In the data rows, 128 means zero.
Here are some numbered points:
[119 107 134 142  98 116 138 158 111 168 146 111 119  82 122 128 124 176  99 156 114 207] 0
[138 127 102 123 118 113 138  95 147 109 150 118  98 118 206 124 124 114 145 154 133 109] 1
[110 112 134 143  90 126 133  98 117 170 131  93 115  95  93 121 123 174 101 160 103 113] 2
[132 160 116  97 110 116 128 165  96 148 154 142 144 145  84 105 102  85 126 131 127 110] 3
[114 124 129 135 101 130 145 134 119 160 118  80 116 110 159 115 118 164 114 166 109  67] 4
[114 126 162 167 138 110  92 122 169  89 103 157 107 131  49 128 182 175 181  71 176 129] 5
[126 126 149 154 136 116 116 187 145 113 119  79 112 116 162 118 149 164 152  93 152 172] 6
[165  76 175 127 153 172 140 174 148 130 131 114  82  53 134 169 152 158 159 127 107 119] 7
[ 98 156 110 112 104 100 105 190  87 162 155 143 172 156 122  96 106  85  94 120 145  77] 8
[ 82 154 169 205 111 115  47 164 184  70  73 167  87 164 141 106 207 138 157  92 181 100] 9
[141 150  92 102 105 118 160 111 128 131 151 135 108 131  81 101 101 101 140 180 124 113] 10
[120 108 109 125  78 132 148 124  99 188 160  47 121  80 118 121  92 154  65 187  77  90] 11
[117 109 128 145 112 141 124 123 120 146 118 114 118  96  74 125 115 155  90 159 102 142] 12
[116 111 115 137  98 116 149 219 101 176 153 131 132  92 109 120 102 161  71 176 100 155] 13
[104 149 150 173 118 114  76 140 150  93  92 118 114 148  95 108 162 142 145  93 164  87] 14
[101 169 103 131 128  98 124 179  88 149 132 109 186 173 125 107 104 125 109 108 161 142] 15
[ 83 183 101 135 116  78 106 142  87 155 129 174 204 196 138  86 108 110  90  96 175 121] 16
[111 156 125 120 110 113 113 121 112 135 136 131 139 156 160  95 121  88 113 121 142  86] 17
[113 150  90  97  96 117 145 142  72 184 164 132 169 140 135 103  78  97  84 162 114 142] 18
[ 88 136 129 172 119 108  83 114 144 102  95 131 129 150 112 118 159 149 123 104 159 129] 19
[131 131 129 138 124 112 116  93 161  95 124 196  99 130 147 117 151 119 152 120 156 109] 20
[157  91 212 134 204 205 132  95 203  72  39 130  90 135 154 180 196 129 187  91 114 159] 21
[146 102 169 138 172 164 112  86 159  81  55 174 119 135 140 176 164 142 144 106 119 121] 22
[206  80 171  78 193 194 195  99 145 117 120 128 103  86 153 192 124 151 179 125  68  97] 23
[116 130 140 146 107 119 123 136 111 159 133 152 121  97 174 117 123 163 112 145 128 127] 24
[120 151  99  99 121 108 133 111  80 166 177 103 176 146 105 111  90 100 104 112 132 120] 25
[121 118  87 132 101 122 149 135  98 165 144 147 134  94 125 123  80 155  69 171  88 109] 26
[154  93 173 133 182 171 118  86 160  78  51 168 121 131 134 187 165 145 145 107 113 117] 27
[ 85 177  94 128 114  83 106 113  75 155 146 148 195 184 143  82  98  80  78 110 162 154] 28
[ 90 159 152 185 117 116  57 143 163  81  69 158 115 168 118 111 178 134 143  91 169  67] 29
[101 113 110 140  79 127 125 138 104 180 144  81 124  95 173 120 106 155  68 181  89 129] 30
[167  87 149  89 169 198 174  70 156 112  79 175  97 115 104 175 128 119 148 143  60  52] 31
[114 115 133 144 103 139 103 138 143 126 117 119 110 120 124 136 144 117 105 158 112 127] 32
[166  96 167 104 168 198 152  98 166 105  95 128  87 109  93 164 141 115 160 123  82 146] 33
[207  64 179  78 187 205 187 136 147 114 119 100  87  61 115 194 131 131 179 132  69  72] 34
[131 133 135 143 123 123 117 117 145 115 121 151 103 119 156 121 142 151 160 121 137 155] 35
[106 144 152 163 137 120  80 144 140 104 108 123 130 149 138 120 168 127 152  88 170  59] 36
[143 118 158 134 128 141 120 145 153 114 124 137  82 100 169 125 151 147 170 100 126  87] 37
[ 86 177 128 123 117  84  79  92  88 144 140 133 186 193 179  85 135  60 103  82 193 151] 38
[124 126 108 103  95 114 144 152 102 162 151  82 134 121  64 116 102 125 108 148 111 130] 39
[ 85 115 116 185 104  92 111  83 107 169 123 152 156 109 144 131 125 214  72 146 130 147] 40
[ 72 183  96 142  90  79  76 152  89 142 113 123 190 196  83  90 113  99  67 128 156 121] 41
[159  89 155 120 173 171 134 106 158 105 104 205 121 112 154 172 141 143 145 105 101  88] 42
[110 182  81  88 108 103 133 182  66 184 169 164 198 176 139  89  71  73  92 130 134 164] 43
[122 157  94  88 119 110 138 110  73 173 181  99 179 149 100 107  81  88 103 113 126 117] 44
[ 95 167 105 118 105 104  96 121  87 154 149 120 181 172 222 102 111  71  83 126 153  92] 45
[163 106  98 105 120 114 166  96 149 101 185 136  82  90 118 138 123  94 140 166 131 137] 46
[ 93 165 104 119 102 102  98 116  86 158 150 120 181 169 213 102 110  73  78 133 150  92] 47
[116 141  81 140 122  85 145  75 120 125 152 121 157 150 101 118 106 139 106 149 149 159] 48
[137 129 105 120 107 128 137 125 152 107 148 104  90 122 132 120 128  94 145 170 122 107] 49
[ 98 164  86 109 105  99 118 158  71 172 152 153 185 160 172  91  85  94  83 133 143  95] 50
[115 152 125 110 111 111 119 161 108 143 137 100 152 160 163 109 127  94 123 129 147  98] 51
[111 142 128 151 119 120  96 156 126 119 113 104 125 136 123 120 135 132 119 116 136 120] 52
[116 118 156 173 132 112  89  82 149  98 106  83 116 118 159 130 175 183 163  84 170 117] 53
[ 95 170 113 110 114 111 106  96  93 149 139 118 160 169 143  86 113  66 102 108 157 141] 54
[131 155 103  83 115 112 153 127  86 187 192 160 169 144  69 103  87  86 123 136 132 146] 55
[175 101 164 105 171 169 161 151 147 109 107 137  99 101 151 159 137 136 156 120 100  93] 56
[105 101 120 151  93 112 143 136  92 184 154 142 139  76 105 126 105 188  64 169 104  49] 57
[118 138  82 139 120  86 146  79 120 126 153 114 153 145  96 118 105 141 105 151 146 158] 58
[144 130 107  81 126 127 164  99  91 169 185 105 151 119  71 114  88  98 126 130 121 185] 59
[140 134 114  90 132 111 150  99  83 164 179 112 161 122 116 117  93 107 118 101 142  76] 60
[168  82 176 127 188 183 134 104 166  91  98 116 103 103 132 182 164 138 170 100 116   1] 61
[ 84 192 118 119  90  83  75 156  92 154 127 106 176 199 135  71 122  58  96 112 176 111] 62
[ 82 185  92 123 107  83  95  48  63 165 143  75 205 189 110  86  96  94  89 117 169 111] 63
[114 121 150 161 133 122 109 123 140 103 101 156 113 127 150 134 162 153 143 118 148 155] 64
[120 118 177 161 132 121  85 131 173  76 100 156  80 123 149 122 193 149 183  64 171 144] 65
[112 133 121 152 112 103 113  94 127 130 127 151 140 135 145 121 131 157 119 122 143  84] 66
[122 175 101  90 113  98 139  92  80 172 163 110 177 167 151  95  90  91 122 130 145 113] 67
[135 120 167 139 163 145 111 110 156  97  81 122 133 149 129 145 160 128 139 104 135 124] 68
[106 109 148 151  96 118 117 101 124 160 130 118 111  95 170 119 140 165  98 154 117 141] 69
[117 113 130 158 131 142 123  84 133 131 121 120 114 100 190 142 136 165 108 135 115 178] 70
[100 165 110 123 113 108 115 104 108 137 121 138 152 172 111  91 112  99 116 121 145 117] 71
[124  99 128 122  88 151 146  84 110 169 132 111  89  71  82 128 104 137  85 193  65  67] 72
[112 144 162 177 138 124  89  72 167  92  97 158 108 140 161 120 177 153 163  80 172 100] 73
[138 130  74 117 116 102 158 161 136 112 165 145 111 123 142 119 107 108 121 175 137 187] 74
[144  95 115 120 102 129 170 118  88 192 175 139 115  44 113 129  80 176  88 180  87 120] 75
[122 148 107  97 124 107 135 107  90 154 157 153 165 149 118 105  98 104 121 119 137 145] 76
[119 162 116 112 111 110 125 175 101 151 139 170 149 152 125  98 106  97 111 121 137  96] 77
[157 118 110 105 121 112 161 167 134 118 165 142  99  99 124 124 116 110 140 153 132 185] 78
[142 127  94 110 110 120 144 156 152 108 160 109  97 126 109 118 119  95 142 159 118 146] 79
[134 121 136 147 139 122 130 140 139 119 128 112 118 109 165 133 139 173 155 104 145 131] 80
[107 162 119 112 101  99 114 173 100 148 140 101 159 170 165 100 125  90 117 129 156  94] 81
[105 162 151 136 116  97  88 132 125 125 120 118 138 166 128  88 154  98 146  91 188 115] 82
[148 102 156 147 154 136 127 119 154 106 144 178  96  87 155 134 149 155 168  77 143 186] 83
[ 95 117 133 163 112 116 104 125 132 139 111 135 131 126 176 127 146 162 105 135 136 161] 84
[131 139  90 125 104 117 131 160 144 113 154 183 108 135 120 120 116  92 111 180 122 162] 85
[146 116 117 103 118 135 128 116 168  84 123 158  78 129 172 129 139  84 156 156 113 146] 86
[105 127 146 182 123 118  82 140 154 117 111  82 118 120 160 132 168 170 135 107 154  83] 87
[155 105 167 115 151 179 131  53 165  87  63 171  78 123 127 158 156 109 159 129  97 153] 88
[107 119 167 190 138 118  64  77 175  75  96 145 104 131 116 124 194 169 177  63 182 113] 89
[160  93 181 118 171 173 141 177 163  97  91  92 102 120 168 164 163 126 174 111 109 164] 90
[106 174 115 128 125  95 116  98  89 153 141 124 177 171 101  94 107 112 117 108 161 185] 91
[ 72 141 122 179  82 111  92 165 120 156 103 125 133 135  89 101 129 165  55 162 124 178] 92
[100 164 116 124 114 109 112 100 109 138 119 134 149 167 108  91 116 103 119 117 146 122] 93
[137 133  61 101 100 115 166  99 120 136 177 108 123 122 168 123  84 105 113 197 106 127] 94
[188  67 188 108 191 211 151 143 171  92  92  91  83  82 130 202 160 122 168 119  82  62] 95
[149 123 120 105 145 126 148 171 104 147 168 104 148 111 137 135 108 119 125 116 136 164] 96
[151 102 151 131 184 167 146  78 146 101  82  96 135 127 117 177 138 162 150 111 105 117] 97
[106 140 175 179 117 124  70 165 183  80  84 102  83 143 111 107 195 143 183  77 172  53] 98
[161  91 206 130 202 204 135 101 198  76  45 118  92 130 150 181 189 131 183  94 109 154] 99
[133 131 114 128 112 130 130  71 148 116 145 102 107 127 154 119 129 109 136 150 123  46] 100
[ 83 159 149 200 127 107  75 129 165  88  70 133 133 177 124 108 178 173 148  78 176 144] 101
[130 141  87 124 102 115 131 164 142 115 155 196 110 135 126 119 112  90 105 183 120 164] 102
[117 133 128 150 117 108 108 104 122 125 127  93 132 126 129 129 137 155 126 120 140 117] 103
[ 98 157 103 139  84 120 130 120 105 168 117 157 140 142 108 100 102 139  80 177 110 123] 104
[ 90 212 107 115 108  75 115 151  70 169 138 112 206 212 111  70 101  97 113 106 174  77] 105
[157 126  69  84 109 142 180 145 116 143 175 107 112 103 198 123  64  98 108 188  70 118] 106
[ 79 133 155 192 112 114  43 135 184  77  81 160  97 155 123 112 204 151 160  80 179 154] 107
[ 76 194  96 135 110  70 102 150  81 160 132 172 210 204 136  76 104 104  87  94 182 126] 108
[117 114 121 141 110 119 136 146 118 159 143 141 135 106  62 125 120 160 102 149 119 138] 109
[128 136 140 146 120 125 109 118 146 115 114 151 103 121 158 120 145 155 163 117 138 156] 110
[118 126 141 182 143 112 104 139 153  99 117 119 118 117 180 128 157 183 153  76 158  53] 111
[203  61 164  79 188 197 167 136 147 107 116 156 102  73 109 209 134 137 177 130  76 135] 112
[ 90 146 124 178 116 102  91 110 141 109  94 118 130 148 119 109 146 168 114 107 152 171] 113
[110 142 123 172 133 121 105 174 169  86 108 109 111 151 136 123 160 125 140 124 160 193] 114
[124 143 102 125 111 119 138 191 118 142 133 104 131 130 108 110 104 151 124 136 113  87] 115
[112 136 151 140 133 107 103  92 141 109 114  98 120 146 118 102 155 131 162  70 166 104] 116
[140 109 100 129 139 114 148 109 135 113 152 147 126 106 183 136 117 140 128 123 135 146] 117
[ 97 144 144 180 128  97  91 110 153 102 100 164 127 148  66 104 158 167 145  85 168 158] 118
[ 97 147 150 180 119 132  76 129 166  99  96 115 111 156 111 119 168 136 133 102 146  87] 119
[ 95 160 134 164 107 114  76  88 148  98  92 208 111 158 176 101 157 122 141 109 157 149] 120
[152  87 181 137 184 168 125 135 163  83  53 125 113 122  87 176 167 152 147 105 111 163] 121
[ 95 121 103 121  54 117 119 139  97 179 131 155 116 106 121 114 109 142  76 205  96  63] 122
[189  63 160  95 204 216 179 118 158 106  99 133 106  83 136 200 126 150 172 112  57 149] 123
[ 84 178 142 166 118  97  57 100 129 113 102 141 160 192 143  94 161 103 129  94 187 175] 124
[107 106 109 163 113 131 133 169 110 169 148 138 139  88 125 149 112 178  74 170 106 107] 125
[148 140  54  97  92 123 171 141 127 122 169 121  92 111 106 113  73  87 103 208  90 108] 126
[148 106 141 120 143 160 137 145 140 117 102 122 118 119 138 159 134 133 128 145 104 118] 127
[102 161 127 131  94 120 104 168 118 146 116 149 129 157 105 104 129  98 103 141 129 134] 128
[169  82 183 115 188 191 142 104 172  82  68 183  98 119 134 186 165 143 187 108  97 139] 129
[ 81 148 155 208 128 101  57  98 160  86  82 149 133 166  90 114 187 167 141  78 182 130] 130
[213  68 169  78 191 198 184 156 139 107 116 134 100  71 137 198 122 142 178 125  64 167] 131
[172  70 176 105 180 198 142  97 166  90  88 122  94  97 122 190 157 113 154 121  83 129] 132
[106 144 176 177 113 124  70 157 185  81  83  96  82 146 115 104 195 141 185  80 171  46] 133
[120 157 111 107 111 112 133 112  96 162 162  94 159 147 120 102 102 100 113 125 137 139] 134
[ 97 141 131 165 101 107  84 154 142 117 110 117 120 140 150 109 152 142 122 116 153 108] 135
[116 168 110 102 113 103 124 139  84 164 162  87 174 162 175  98 100  85 109 122 149 163] 136
[119 159  82  85 101 108 150 114  62 187 171 190 171 139  42  98  66  96  87 154 108 130] 137
[103 122 127 151  89 129  93 139 140 130 121 116 110 123 126 125 144 114  98 165 119 131] 138
[ 80 179  88 131 107  96 108 148  85 156 127 174 196 193 158  88  94 106  79 120 143 145] 139
Which two points above are nearest to each new point? Their numbers follow each, nearest first.
[ 98 120 110 124  63 119 117 133 106 169 130 152 114 109 124 116 117 140  87 191 103  69] 122 104
[159 117  79 110 129 133 176 150 125 129 171 143 111  95 111 133  82 115 113 171  93 126] 126 79
[133 113 154 139 167 134 131  95 153 106  85 144 151 152 119 153 157 162 146 103 144 161] 68 64
[104 165 123 123  92 120 108 169 111 152 119 153 133 160 106 100 121  91 101 146 126 142] 128 77
[160 116 115 102 121 116 161 170 138 116 165 138  92  96 122 124 121 105 148 153 133 186] 78 79
[112 149  95 116 125 107 128 138  87 151 139 187 181 154 112 116  94 111  96 125 129  62] 77 8
[109 160 121 106 112  96 110 108  91 154 145 140 160 155 153  90 115  95 122 102 163 137] 54 76
[185  74 183 109 196 206 150 144 167  91  91  94  95  91 128 199 157 122 169 111  89  56] 95 34
[ 73 159 177 218 111 112  34 170 187  64  59 175  89 172 144 103 217 144 158  83 190  89] 9 29
[134 127 111 125 123 134 144 196 128 133 127 110 121 117 114 126 109 158 133 135 103  90] 115 127
[103 171  93  70  89 103 124 152  67 184 184 160 174 167 113  81  84  30  81 122 137 129] 43 18
[101 169 103 129 126  97 124 173  87 150 132 108 185 173 128 105 103 121 109 110 160 138] 15 81
[114 128 122 153 111 105 115  90 130 129 127 149 135 131 149 122 131 160 119 124 140  79] 66 103
[123 126 112 105  95 114 139 147 105 159 150  80 133 122  66 117 108 124 112 146 115 132] 39 109
[106 123 138 164 122  99 109  80 136 116 111 179 132 128 123 122 155 171 137 100 163  94] 66 19
[160 114 149 107 163 172 153  81 141 114  96 128 117 123  87 157 131 132 166 133 103 169] 33 97
[133 141  77 113 102 108 160 130 141 122 169  72 108 131 189 113 111 105 125 187 124 134] 94 1
[198  61 151  73 196 197 200  93 140 114 118 117 112  85 132 202 121 156 174 139  59  96] 23 34
[231  52 196  77 229 218 204 179 159 106 117  88 102  66 120 220 135 143 195 113  71  88] 34 95
[116 163 113 110 103 110 123 182  99 155 137 167 149 152 111  96 104  95 105 130 132  92] 77 8
[ 92 127  98 152  86 111 116 114 108 151 116 168 135 129  59 127 116 156  75 177 108 111] 104 109
[115 116 121 151 112 108 137 131 109 164 132 140 133  89 144 119 111 194  90 143 124 131] 24 125
[202  72 177  94 193 209 160 170 158  98  93 151  96  91 107 207 141 137 172 125  68 101] 112 34
[126 101 128 133 105 120 143 163 109 171 160 135 125  82  86 133 116 168  97 159 106 131] 109 125
[135 129 102 118 107 117 136 159 153 108 150 104  96 128 105 116 128 104 143 157 125 148] 79 49
[192  68 182 103 195 211 156 139 172  88  95  95  83  83 130 202 156 122 175 117  81  58] 95 34
[125 172 109 107 127 113 130 121  86 161 161 146 171 159 144 104  97  94 124 118 150 185] 76 91
[146 108 156 137 144 139 133  94 135 123 123  90  97  88 130 138 141 169 158 111 124 149] 80 35
[138 125 149 129 124 136 117 145 143 121 129 140  95 110 163 122 143 136 159 102 128  91] 37 80
[167  98 172 105 160 191 144  42 163  90  60 176  76 114 119 167 150 111 164 129  84 155] 88 33
[139 135 110  91 132 112 152 108  81 166 180 115 165 123 122 117  89 107 114 104 139  86] 60 25
[142 134  69 101  99 112 168  93 143 123 180 146 109 129 139 117  95  91 116 188 111 127] 94 10
[ 89 215 110 116 110  72 114 158  70 169 136 108 209 216 108  69 103 101 117 101 180  69] 105 62
[111 136  89 112  83 100 146 124  77 181 162 141 155 120 119 109  84 126  66 184 107 151] 18 26
[106 158 182 170 113 124  72 125 177  86  82 131  91 162 103 114 200 133 177  92 171 214] 107 65
[115 136 150 139 132 111 105  97 142 109 113  96 117 143 117 104 153 132 162  76 162 103] 116 14
[132 120 111 125 112 120 151 152  95 160 141 128 134  98 147 130  96 158  95 150 100 145] 26 24
[121 140  88 117 106 125 139  83 129 124 151 145 124 141 176 116 104  91 100 171 108 130] 94 1
[113 104 118 126  70 142 142  73 101 180 138 115  89  69  81 117  96 136  69 204  62  58] 72 11
[143  92 175 141 173 161 121 134 159  90  60 126 116 123 100 168 164 153 141 109 114 164] 121 68
[130 112 119 121 103 130 152  72 105 180 160  57 119  80 105 125 101 165 109 159  97 125] 2 11
[165  78 170 110 170 186 143 107 157 100  95 123  99  97 122 180 150 122 147 124  88 127] 132 33
[123 105 138 140 135 138 138 153 133 133  98 144 125 115 161 142 132 170 122 129 109  98] 127 80
[198  62 192 104 206 221 158 142 176  85  85  84  84  81 132 213 162 125 177 113  77  53] 95 34
[139 119 109 120 118 126 135 140 149 105 148 130  91 110 107 126 130  99 140 162 131 103] 49 79
[165  77 178 128 154 171 138 181 149 127 127 108  82  55 127 170 155 160 161 124 109 113] 7 56
[ 81 183  93 122 110  82 103 115  66 162 148 150 203 189 145  78  94  72  76 107 162 145] 28 139
[118 153 106  97 122 105 133 117  87 156 156 150 169 154 121 102  97 100 119 118 141 143] 76 134
[ 75 149 158 220 133 100  46  86 169  72  72 159 132 174  80 115 198 169 146  67 191 138] 130 101
[153  98 148 109 150 159 150  96 141 122 110 108 116 113 127 156 127 131 134 122  92 108] 127 97
[120 178 106  91 108  92 129 102  71 164 156 141 173 166 148  85  91  81 119 120 153 119] 67 76
[146 148  87 102 104 121 168 113 134 128 152 134 100 126  70 104  99 103 142 192 117 109] 10 126
[ 92 146 129 177 114  98  82 123 160  91 101 101 117 160 116 116 168 132 128 120 170 136] 19 113
[159  84 174 123 190 177 148 147 167  92  74  89 129 133  50 187 162 148 153 105 107 125] 121 97
[128 133  99 125 112 124 144 202 122 140 136 106 123 119 102 116 101 162 127 138 104  82] 115 39
[126 154 137 110 129 106 116 158 109 147 152  84 156 149 158 109 126 102 142  95 162 121] 51 81
[115 124 167 171 122 124  77  82 177  83 104 101  83 123  91 116 185 143 171  79 164 116] 89 116
[166 113 108  94 121 114 171 176 132 120 176 144  94  90 125 126 112 102 144 161 129 186] 78 74
[153  99 163 121 169 183 140 162 162  94  56 136 111 130  83 170 147 125 136 134  90 175] 121 33
[ 81 146 151 208 128 104  54  94 167  76  81 160 127 169  89 116 190 158 145  81 181 138] 130 101
[159  98 140  91 160 184 170  77 145 120  89 173 109 122 112 164 121 116 138 144  70  57] 31 42
[125 162 109  99 109 117 118 155  91 151 152 117 150 147  98 103  95  82 116 125 126 130] 3 134
[154 102 139 115 146 165 144 143 139 119 106 135 115 112 143 163 129 135 131 147  97 124] 127 56
[187  82 145  86 167 178 184 129 139 125 126 164 105  82 101 181 118 136 156 147  78 128] 112 131
[125 118 164 150 129 121  98 135 166  84 110 155  84 121 148 122 178 144 175  78 160 139] 65 64
[122 108  99 124 100 120 148 125 108 165 160 122 132  97 154 133 102 157  91 169  98 118] 26 30
[122 107 125 138 110 123 145 206 110 164 144 133 130  96 113 130 113 159  84 165 105 148] 13 125
[ 94 136 155 198 138 115  66  92 165  80  82 163 125 157  84 125 184 161 146  79 170 139] 130 118
[134 163 123  96 113 118 126 162  93 150 153 146 146 145  78 104 102  84 129 125 129 100] 3 77
[140 137  98  76 118 117 166  96  81 179 197 105 159 122  72 104  79  91 118 132 125 192] 59 55
[119 130 128 155 120 111 107 103 131 115 123  94 124 125 132 134 141 156 128 120 138 118] 103 52
[116 142 122 143 117 118 113 182 128 121 120 107 124 131 139 111 126 121 117 123 137 166] 52 114
[126 134  81 117 108 129 147  77 131 121 154 139 120 133 190 121  98  95  96 180  97 123] 94 1
[ 85 165 143 196 122  91  75  88 157  92  77  91 135 177 148 102 173 184 154  80 179 142] 101 130
[168  92 156 126 153 151 144 145 148 112 164 111  76  54 127 141 136 148 168  90 118 103] 7 37
[149 128  99 123 123 116 142 114 148 100 159  90  97 114 201 118 118  97 138 163 130 140] 1 49
[128 129 155 154 140 117 115 198 151 107 118  65 109 120 166 116 154 161 162  86 158 177] 6 80
[ 93 149 112 154 107 103  93 232 123 127 116 169 152 161 198 116 136 139 115 117 142 116] 135 81
[103 133 145 177 126 117  80 138 152 116 111  70 124 131 162 128 167 161 140  99 160  87] 87 135
[130 148 119 106 122 113 130 127 103 149 158 157 149 137 114 109 110 103 131 114 142 116] 76 3
[ 86 132 184 209 127  98  44 126 177  70  80 128 106 144 135 116 215 155 149  60 201 139] 107 130
[134 148 121  98 126 122 140 114 103 155 162  83 154 140 127 112 106  98 127 116 134 147] 134 25
[125 112 116 112 101 129 146 151 113 162 141 117 116  96 106 122 108 150 111 159 100 190] 0 12
[117 185 105  86 105  87 126 103  60 171 159 143 182 172 159  80  87  75 116 119 159 119] 67 54
[ 98 167 146 157 126 111  73 103 132 113 101 144 153 180 142 106 157 107 135  99 173 165] 124 82
[113 156 126 116 110 116 115 117 107 142 141 116 142 154 164  94 117  85 111 117 138  84] 17 51
[115 151  93  99 103 123 133 118  90 172 166 110 162 143 180 112  89  87  92 151 114 128] 18 136
[103 139 120 149 140 120 113 175 118 123 117 125 146 144 124 114 130 136 128 100 149 135] 52 135
[135 148 101 117 113 113 145 146 140 116 153 142 114 140  73 111 119  97 134 164 135 115] 10 79
[108 159 115 123  94 120 114 165 114 147 125 152 130 154 112 103 118  93 102 149 123 137] 128 77
[118 116  84 133 100 120 151 136  89 174 144 153 141  90 125 124  73 165  57 172  83 109] 26 125
[122 161 104  97 113 105 132 144  86 162 166  77 168 152 173 102  94  89 110 128 141 167] 136 134
[130 125  78 125 110 107 147 168 134 116 163 131 114 119 175 118 103 107 101 172 125 134] 74 85
[ 81 171 141 169 122  79  72 106 118 113 103 168 162 186 148  94 158 123 118  80 196 143] 124 82
[152 130  63  97 103 131 171 141 129 122 165 121  96 107 105 123  77  93 106 199  86 107] 126 10
[165  88 172 121 179 179 137 140 171  87  89 158  95 109 140 170 162 135 175 112 112 158] 129 90
[109 147 102 152 111 103 121 140 141 108 123 109 127 155 128 109 133 126 127 156 150 122] 52 135
[ 86 152 130 179 116  96  77 123 152  95 100 103 128 168 119 114 167 131 127 113 175 125] 19 119
[156 112 130  90 165 129 162 145 102 148 161 112 165 116 163 147 109 127 138  96 141 121] 96 60
[152  96 168 135 159 153 118 161 167  87 103 145  93 105 144 157 170 139 173  98 133  73] 37 56
[ 99 106 109 145  73 133 125 139 107 183 142  73 117  86 189 125 106 163  58 194  77 136] 30 11
[109 139 123 169 127 121 106 170 162  95 110 110 112 145 133 124 156 129 132 130 153 182] 114 52
[168 108 122  99 133 121 167 171 139 114 162 134  96  93 117 135 123 108 149 150 131 175] 78 79
[ 95 146 117 160 113 103  92 225 129 122 114 168 147 156 186 118 142 146 120 109 147 118] 135 52
[167  91 161 112 172 180 151 126 158 105 109 109  99 106  64 174 149 139 177 123 103 138] 33 132
[ 97 122 110 147 101  94 129 185  93 175 149 146 160 114 149 114 111 157  75 146 136 112] 125 24
[161  77 178 130 146 167 135 182 148 133 134 112  78  50 126 164 156 159 159 127 112 111] 7 56
[ 92 176 107 104 113 109 107  95  82 157 144 122 169 174 150  81 104  55  92 111 159 144] 54 28
[102 129 146 170 125 114 100 124 139 101  95 163 115 135 160 127 165 158 139 118 155 162] 64 110
[157  96 141 107 149 155 156 105 139 123 125 111 114 107 129 156 124 130 137 128  96 115] 127 56
[135 125 106 124 113 114 135  97 144 117 148 120  98 113 194 123 125 120 139 153 130 111] 1 117
[194  91 162  82 183 181 184 107 137 121 123 131 113  96 146 181 122 144 171 124  80 105] 23 56
[147 143  69  87  84 127 174 120 132 137 174 123  91 123 120 103  78  82 111 203  81 120] 126 94
[113 115 136 151 102 115 129 154 119 157 135 114 121  95 123 125 131 176 106 145 122 200] 0 69
[163 110 108  94 116 136 172  96 122 130 171 162  97  92 133 138 105 117 146 165 102 136] 46 78
[132 121 132 144 136 121 132 147 136 122 128 106 120 109 171 131 135 171 149 106 141 134] 80 35
[158  92 180 135 194 168 136 125 160  85  73 141 119 121 109 176 164 153 164 100 126 147] 121 27
[ 83 141 122 170 104 106  84 115 140 113 105 134 136 161 189 106 150 133 101 120 152 114] 135 84
[106 151 120 140 113  95 108 145 141  98 116 216 126 165 131 104 148 108 132 137 166 100] 20 120
[137 103 178 137 151 158 111  97 167  90  81  62 104 131 138 160 180 131 163 110 130 111] 68 97
[117 112 116 141 108 119 141 150 112 170 151 139 141 101  54 127 112 165  92 154 112 143] 109 12
[118 119 169 168 122 124  81  71 178  85 110  93  80 117  87 116 185 144 175  77 163 125] 89 116
[120 121  86 110  80 135 160 140  95 184 153 134 123  98 159 125  78 145  73 196  63 118] 26 30
[115 103 116 155 120 139 135 165 117 159 138 138 133  92 120 154 117 169  83 166 102 106] 125 26
[168  82 182 121 187 188 134 145 176  83  78 167  93 106 140 178 168 137 180 105 109 157] 129 121
[126 145 132 112 137 106 122 119 108 142 156 180 164 150 101 116 129 115 146  90 163 127] 76 93
[ 99 144 142 176 127 100  92 116 149 104 102 156 127 147  74 106 154 162 142  88 164 152] 118 19
[113 140 128 171 134 122 105 172 168  86 108 112 110 146 137 125 161 130 144 118 160 182] 114 6
[122 134 104 141 115 103 116 160 158  96 138 128 113 142  71 118 140 140 156 125 140 120] 52 79
[131 126  79 124 110 108 146 156 133 116 161 121 113 120 176 118 103 107 101 170 124 140] 74 94
[125 154  76  84 117 101 146 171  48 190 192 186 201 138 141 100  54  93  84 119 127 188] 43 18
[226  55 186  62 202 222 199 138 152 107 120  93  79  53 106 206 131 121 193 128  60  66] 34 95
[126 106 135 139 121 147 130 127 125 141 115 121 115  97  84 132 119 152 103 155 101 149] 12 109
[154  97 184 141 195 166 129 133 162  80  63 148 119 127 113 172 168 153 166  96 131 158] 121 27
[102 141 102 160 108 114 104 145 140 108 116 174 129 149  93 121 133 141 113 144 132  69] 66 52
[103 143 124 164 110 115 103  89 140 112  94 153 123 149 131 121 145 160 129 126 134  41] 66 119
[121 156 116 114 117 104 129 107 106 143 140 102 145 142 125  94 103 115 114 113 138 145] 134 93
[113 125 157 163 132 113 100 123 162  99 105 147 108 128  64 127 173 174 171  84 167 120] 5 118
[159 103 146 114 154 169 141 143 147 108  97 130 114 119 144 166 136 128 139 140 101 116] 127 56
[117 150 123 116 113 118 119 118 111 138 144 121 137 148 160 100 117  88 112 122 135  95] 17 51
[155 122  71  94 109 122 178  81 110 142 179  98 117 106 154 135  79 113 104 186  91 139] 94 106
[113 166 113 132 139 100 130 136  94 151 133 128 188 164 106 106 105 130 112 101 156 136] 15 91
[125 155 115  93 119 124 123 110  89 165 174 144 161 138 130 105  99  67 109 110 133 150] 76 134
[124 161  69  78 120  95 146 174  39 193 198 191 214 147 136  96  47  85  81 110 132 196] 43 18
[111 151  65 102 125  92 140 196  57 177 171 176 209 150 132 113  67 118  76 119 138 169] 43 18
[118 166  69  81 117  94 142 175  41 192 192 190 214 155 137  92  49  83  80 112 133 196] 43 18
[140 126  68 120 116 101 161 168 142 105 165 155 103 119 143 122 108 111 121 184 136 194] 74 78
[139 137 123 101 134 129 142 128  94 154 159 106 154 127 122 124 103  93 119 126 134  94] 60 134
[113 116 134 137  96 124 132 101 114 167 133 104 121 102 104 120 121 163 105 153 109 118] 2 12
